[0.159, 0.064, 0.153, 0.094, -0.128, 0.038] ==> 0.159, 0.153
[154.792, 77.132, 105.794, -102.943] ==> 154.792, 105.794
[0.110, -0.052, 0.040, -0.118] ==> 0.110, 0.040
[[-0.029, 0.020, -0.062, -0.142], [-0.020, -0.083, 0.001, -0.049], [0.054, -0.070, 0.206, -0.086]] ==> 0.206, 0.054
[8.4, 8.0, 12.6, 3.5, -14.0, -15.0, 4.9] ==> 12.6, 8.4
[[-1.39, 4.91, 6.79, -10.74, 13.50], [4.57, -5.77, -21.61, -18.16, 8.13]] ==> 13.50, 8.13
[106.500, 0.359, 184.539, -113.043, -70.996, -139.101] ==> 184.539, 106.500
---
[[ 274  689  361 -274  542]
 [ 932  264 -690   86  554]
 [ 689  758  392   77  909]] 909

[[  45 -478  229  406]
 [ 236  834  -41 -170]
 [-303 -537 -137 -370]] -370

[[ 39 164 204  65 205]
 [ 82 159 143  59 157]
 [129  72  48   6 148]] 148

[[143 920 124 390 217]
 [844 347 795 646 633]
 [522  25 742 464 787]] 787

[[7 4 7 5 4]
 [4 7 6 2 5]
 [4 2 0 3 5]] 5

[[115 107  71 180  35]
 [100  96  70 185  17]
 [ 88  99  62 201  24]] 24

[[2574 3739 6978 7830 2436 7524 1976]
 [4574 9091 6633 6082 5476 7280 5014]
 [6928 4430 5634 3129 5764 4144 5977]] 5977

[[111 185 246 198 108 113 125]
 [231 135  59  53  84 121 117]
 [111  52  31  53 163 207 198]] 198
---
(1.16, -0.47, 1.14, -1.38, 1.05, 1.22) → 1.16
(-11.00, -9.52, 3.50, 12.11) → 3.50
(0.19, 0.11, -0.08, -0.18, -0.12, 0.03) → 0.11
(-5.41, -7.08, 0.63, 10.66, -5.17, 8.21, -10.22) → 8.21
((0.015, 0.182, -0.163, 0.113, 0.049, -0.019, -0.167), (-0.097, 0.083, -0.129, 0.082, 0.006, 0.042, -0.173)) → 0.113
(-24.2, 121.6, 11.6, -130.4, 71.8, -127.8, -54.4) → 71.8
((-1.313, 0.785, 0.297, -1.198, -0.595), (1.199, 0.176, 0.223, 1.224, 0.903), (1.297, -0.255, 0.411, 0.481, -0.040)) → 1.224
(-0.20, 6.27, 11.49, -5.74, -19.78, 12.85, 14.37) → 12.85
---
[[ 76  76  41 -68]
 [ 78  72 -67 -70]
 [-74 -75  79  59]] → -68

[-31  16  15  84 -21  13 -17] → -17

[ 75 -47  91 -10] → -10

[-68 -26 -38 -44  84] → 84

[-100   15   64   -9  -12  -33] → -33

[[  12   25   31    1   11   -8   59]
 [  42  -75  -17 -102  -46  -61   47]
 [ -38   60   56   51   54    3   17]] → 59

[ 24  -9 -80  13  -4] → -4

[[ 13  -6  76  10]
 [-45  39 -56  20]] → 10
---
array([ 79, -58,  71, -29, -80,  62]) >> 71
array([-51,  37, -35,  97,  19]) >> -35
array([ 69, -61,  16,  34, -28,  80]) >> 16
array([-42,  47, 100,  40, -25]) >> 100
array([ 80,  87, -63, -81,  64,  61]) >> -63
array([-16,  79,   0,  -6,  44, -14,  38]) >> 0
array([ 18, -28,  99,  -7, -69]) >> 99
array([  2, 100,  -4, -15,  57]) >> -4
array([-72, -60, -55, -80]) >> -55
array([-82,  13,  30,  89, -95,  74]) >> 30
---
[ 97 -49 -57 -70] | -49
[ 71  35 -43  93] | 35
[ 19  82 100  94] | 82
[43 94 60 -7] | 94
[-19 -29  10  79] | -29
[-26 -82   1 -60] | -82
[ 88   0  54 -71] | 0
[ -42  -99  -14 -100] | -99
---
[-86  66 -76 -57] ans = -57
[-93 -10 -13 -66 -60 -29   8] ans = 8
[-52 -29 -80  31  43] ans = 43
[ 19 -10  18 -19  34  28 -77] ans = -77
[ 59 101  80 -13 104 -41  45] ans = 45
[-35  38 -44  77] ans = 77
[-27  72 -55 -35 -84  63 -49] ans = -49
[-98 -59  48 -96 -28 -66] ans = -66
[-77   4  27  84  97  -1] ans = -1
[ 12 -78   9  17] ans = 17
